Named turns come first, each shown by rows before and after it. Which turns, in which order, take the first row of each pair that follows to the second? Write the first one first, as in the answered first pair.
zez:
[ -1   1  14   6  11 -13  11  -2  -2 -22  -5   3  13  18  14  -4   8   9
  11  -9   5 -12   1 -13 -14   1   5  -5 -27  21   2  -1 -10   2  -9  -2
  -2  13   1  -6  -4  -7] -> [ -7 -10   9   4   3 -13  11   3   2 -19   1  -7  15  12  20  -1   0   5
  17 -15   2 -13   9 -14 -12 -11   1  -9 -26  15  -2   7 -12  -3  -3   1
  -6  14  -8   0 -10   6]
[ -7   2   9   2  -7   2  -4   1  -5  10  -6   8  13 -12  -1   0  -3 -11
   7   5   0   4   1   7   5   6  10   5  -2  -3  14 -10   1  -1   1  -2
   2   7  -1   6  14  -3] -> [ -8   2  11   0  -3   3   2  -3  -2   3  -7   9   9  -3  -1  -3  -1  -8
   7   6   4   4  -3   8   1   9  12   7  -6  -3  17 -11  -2   4  -2   0
   4   7   2   1  14  -8]
[-10   4  16   0   2   4 -17  14  -2   3  18   0   8 -29  -1   6  -9  -8
  19   2 -17  -6  -7  14  -4  20 -13  -8   2  17  -5  14  13  13  -4  -7
  12  21   3 -10  21 -10] -> [ -8   4  19  -2   8   6 -10   4   1  -6  15   3   2 -16  -1   1  -4  -2
  17   4 -13  -6 -13  15  -9  26  -9  -3  -5  18   0  10   8  21 -10  -4
  15  20   9 -17  24 -18]
[  2   6 -13   1   3  -4   4   8  -7  11  -4   3  -3 -13 -20   2   8 -10
 -13   3  10   7   0  -6  16  -3   0  -4  27 -12   2 -11  12  -4   2   7
  16  -6  -9  -7  -5  -2] -> [  4   7 -12   0   7  -3  10   0  -4   2  -7   6  -7  -3 -20  -2  13  -5
 -15   5  13   8  -6  -6  10   3   4   1  22 -11   7 -15   7   3  -3   8
  20  -6  -3 -12  -5  -9]
fom:
[ 11   4   9  15   0  -2 -20  17 -19  11   3   2  20  -7   8   5  -3  -1
 -14   6 -14  -5   4   1   8  -1   1  -5   0  13 -16   6  10 -16   1 -15
  -7  11  10  11   9   5] -> [ -2   6  17  12   4  -7 -13   7 -18  10  -4  20  24  -5   1   3   5   0
  -4  17  -8  -1  -3   7  10  13   8   2  -2  16  -1 -11   2  -2  -6 -11
   5  11  15   4  13  -1]
[ -1 -15  -5  15   0 -12   8  -6  -2 -18  13  -5  -5   5   9  -3 -18   9
   8  -2   4  -2  10 -11  10  -3  15  -2 -14   9  -9  13  -6 -19  -8 -14
 -28   6 -18 -12  11  -2] -> [  4  -6  -3  19   3 -13   3  -2  -9 -13  11  -1  -1   0   7   0 -16   7
   4  -1   1  -2   8 -10  13   1  15  -3 -12  13 -12  12  -2 -24  -8 -19
 -28   7 -16 -12  16  -5]
[ 29  -9  -2  13   1  10 -13 -10 -11 -12   0  -8   1  -5   9   3  10  12
  -8  19  -6 -15   7  -9 -10   2  -4 -12  10   0 -23  16  11 -24  25  -8
 -11   3  11   9   9  -8] -> [ 25   1   5  18   7   5 -15 -13 -18  -6  -6   8   8  -7   2   2  19  11
  -5  27  -5 -12   0  -3  -5  15   1  -7  10   6 -14   0  12 -19  18 -10
  -4   5  18   4  17 -16]
buru:
[-15   4  10   2  -5   1  22  -8  -3   8 -13  -3  -4  -3  13 -10   0   6
   9  21  -9  -5   4  -2   2  14   3  -6  -5   3  18 -18  -6  16 -12  25
  13  -2  -4  -8  29  -1] -> [-12  -4   7   2  -5   6  26  -8   0  -2 -10 -12 -10   6  21 -13  -5  12
   9  14  -8 -10   5  -6  -6   8   3  -7 -13   0  12  -8 -10  14 -13  24
   7  -1  -5 -10  24   2]
[ 15  24 -17   2  12 -16   3  20  12   2 -11   6  -6  10  -5  11   4  13
 -22  13  24  11   4   2  18   1  14   9   9  -6   7  -3   8   1  15   0
   8 -17   0   9  -4 -15] -> [ 16  16 -19  -2  11 -11  10  17  19  -9  -9  -2 -15  21   0   6   1  19
 -22   7  27   8   4  -1  10  -3  15  10   3  -9   5   5   3   4  14   1
   4 -18  -1   7  -8 -14]
[ 12  -3   0  -3  -3   9  -2   1  21  -6   1 -15  -5  16   0  -6 -11   4
 -15  -9   6   8   7  -9  -4  -7 -15 -10  11 -12 -12  14   4 -10  10   7
   6  -7 -16   2  -9  -4] -> [ 15   4   4   5   0   4 -10   9  11   3   1 -11   1   9   2  -4 -13   2
 -15 -11   0   4   6 -10  -2  -8 -16 -15  11  -6 -17  19  12 -20   7  -2
  -1  -2 -13   4  -4  -3]
Now pairs of rows:
Between the rows of a pair lie two turns.
[  7   8 -18 -18  -3   4   1 -24  13  -6 -10   2  -3   6 -10  -1  -7   2
 -16  13  21   8  -3  -7  11  13  -4   4  26  -8  15 -17  -3  18   3  17
  28 -31  -2  -6 -12 -15] -> [  0  -5 -24 -20 -15   3  -3 -13  16   2  -2  -9   2 -10  -3   5 -18  -4
  -8   5  15   7  11  -7  16  -5 -12  -3  31 -15   9  -6  -1   7  13  18
  20 -28 -15   7 -21   6] -> zez zez
[  0  -3  -3   3 -10  -5 -10   7   0   8   9  -3   4 -17   7   6  -9  -5
   1  -7  -6  -2  12  -4   5 -10  -4  -7   6  -2 -14  13  12 -15   5  -5
 -13   1 -10   7  -4  13] -> [ 14  17   4   7  10  -3  -4  -9  -4  -5  -4  14  -3   6  -3  -3   8   6
 -10   4   3   0  -9  -2  -4  15   9   5  -2   7  -4  -5  10   1 -11  -7
  -3  -3   9 -11  10 -17] -> zez zez
[-20  -2  10  -8 -10 -13 -12  10 -10  -6  -2 -15  19 -11  -2  16  -9   6
  12 -13  -8 -17  19  -7   9 -30 -12  -9   4   7   4   1   7   5   0  16
 -14  -4   9   1 -10   7] -> [ -8  20  17  -1   3 -16 -19   7 -20  -2 -10   0  23 -10 -11  15   1   7
   4  -4  -5 -14   9  -6  12 -15  -5  -7   4  17   6 -10  16   8  -7   9
 -10  -5  21  -6   4 -12] -> fom zez
[  6   0  -2 -15  13 -13  20   8   7  -1 -20  -8  -8  10  -8  -9   8  -2
  12  -4   3   5 -12 -10  -7  -3   2   6 -13 -19  -4 -11  -8   4   5   1
  16   4 -18 -14 -15  -4] -> [ 11  -1  -2  -6  10 -13  12  20   0   6 -15 -16  -5   1   1  -8   1  -2
  12 -13  -6  -3  -7 -12  -9 -14  -4  -2 -15 -14 -17   2   0 -12   5  -7
   3  10 -21  -7 -15   6] -> buru zez
[ 16  12  -6  -4   3  -1   2   2  10  10   7   9  -2   6   4  -1  -4   7
 -12   1  -5   7  -1  -5   4  -2   3  -9   8  -8  -3   2   9   0  14  11
   7  -9 -11   1  -6  -8] -> [ 10  15  -3  -6   5  -2   4  -1   9  10   4  16   1   8   1  -3   0   7
  -8   4  -3   8  -4  -3   5   4   7  -7   7  -7   3  -6   7   4  11  11
  11 -10  -9  -3  -2 -11] -> fom fom
[  5  10   5  12   1  -3 -13  10 -10  18   2   5  11 -14   5   4   1  -2
  -4  -2  -5  -1  -2   1   6  -2  -5  -6   3  13  -5   5  10 -10  -3  -7
  -8   4   5   8   6   2] -> [ -4   8   3  -2   3   0   2  -8   4   7  -5  13   5  -1  -6   1  11   1
  -2  11   9  12  -8   6   8  12   2   6   5   6  14 -14  -1  12  -4   8
  11  -5   7  -2   3  -9] -> buru zez
[-12  -7   6  -1 -12   0  -3   4   4  -1   3  -1   5  -5   6  -2 -15   2
  15  -7 -10   3   7  -7   0  -9   3   5  -5  -4  -5   5   0 -12  -3  -3
 -13   6  -6   8  -7   9] -> [  0  13  10   5  -4  -3 -13   5  -7   5  -3  11   9  -7  -2  -1  -8   1
   6  -3 -11   5  -3  -6   4   3   6   7  -4   7  -6  -2  11 -13  -8 -11
 -11   6   4   3   5  -6] -> fom zez
[ 21   7 -17  16  -5   0  -6  -2   5 -11  -6  -8  -5  14   0 -16  -2  13
 -17   1  11   2 -10  -4  -8   9   7 -11  -4   4   3  11  -5   1  13 -17
   4  -8   5  -6   2  -9] -> [ 21  16 -15  18  -6  -5 -13   1  -3   0  -9   1   4   3  -4 -13   1   8
 -16   6   9   7 -11   0   1  12   6 -11   4   9   5   4   2  -1  12 -21
   6  -7   6  -3   7 -11] -> buru buru
[ -3  -3   3  -9  10  16  13   4  -5 -11 -11  31  -2  13   7 -11   1  -1
   2  12   0  -7 -10   9  -3  15  10  -1 -10  -1   7 -10  -7  10 -10   9
  23   7   9   2  13 -19] -> [  2 -14   1  -4   6  20  13  12  -6 -16  -2  14 -10  16  22 -11  -9   3
   2  -5  -9 -22  -5   2 -15  -2   5  -9 -19  -2 -10  14  -6  -5  -9   2
   3  13   5   8   6  -6] -> fom buru
[ -1  -8 -10  -2   3 -16  16  19   5  21  12   3  12  -3  -7   5 -16  -2
  22   3  15  -9  20  -2  15  -6  -2  -5  -1  -4 -16 -17  -6  -1  -5  -2
   5   4  -4  -2   4  32] -> [  2  -3  -9   2   5 -16  13  21   0  24  11   4  14  -6  -8   6 -16  -3
  19   4  14 -10  19  -1  17  -4  -2  -6   0  -2 -19 -17  -1  -3  -6  -4
   3   4  -3  -1   5  29] -> fom fom
[-12   4  14   3  19 -21 -15   0   0   7  -6   4   7 -25 -26  20  -8 -33
  -3   2   0  13  13   4   5  -2  11   1   1 -20  -1 -11   4 -16   8   0
  -3   0   8  12  10  -2] -> [-26 -13  12  -6  15 -19   0  -9  15  -6  -5   2  -1 -14 -23  14  -9 -29
   8   4   5  15  16   6   2  -4  14   5  -3 -27   7 -13 -12  -6   7  12
   1  -3   6   7   1   3] -> fom fom
[-11  -8  -5  -7  -3   5   8  -3   9 -12   2  -5  -2   8   2  -9   4  -3
   2   3   8  -1   7   9   0   5  -6   7  -4 -12   4  -4  -7   5   3   8
   0   1  -5  -3  -4   2] -> [  2   1  -8  -2  -5   5  -7  10   0   1   6 -10   4  -3   3  -1  -2  -8
  -7  -2   2  -2  11   7   5  -3 -13   1   3 -10  -8   5   8 -10   8   1
  -8   1  -8   4  -2   3] -> fom zez
[ 10  -8  -4  -5  -5   6  10 -16   9 -13   2  -7  -9  18   3  -9   2   3
  -6   1   6  -3  -2  -1  -9   1  -1   6  -6  -4  -2   6 -11  -1  -6   0
  -3 -10   1  -4 -11  -4] -> [  9  -5  -3   4 -11   0  -4   1  -2   7   8  -9   3  -4   5  -1  -5  -7
  -3  -4  -4  -8   8   0  -2 -11  -8  -4  -1   1 -12  13   1 -18   0 -10
 -14  -4  -6   9 -11   9] -> zez buru
[-13  -8  -2  -3  -8   9  19  -1  24 -14  10   0 -13  14   8   1   6  -3
   5   2   1  -4  -1  10 -10   4   3   6 -12 -15   0   0 -16  14   1  15
   7  -3  -8  -7 -16  -1] -> [ -5  12  -3   9 -13   0  -9  19   5  21  14   6   8 -21   3  16   2 -20
  -1   2 -11   0   6  13   9  -2  -6  -3   5  -6 -11   0  11  -8  10   2
  -1   0 -12   8  -7   6] -> zez zez
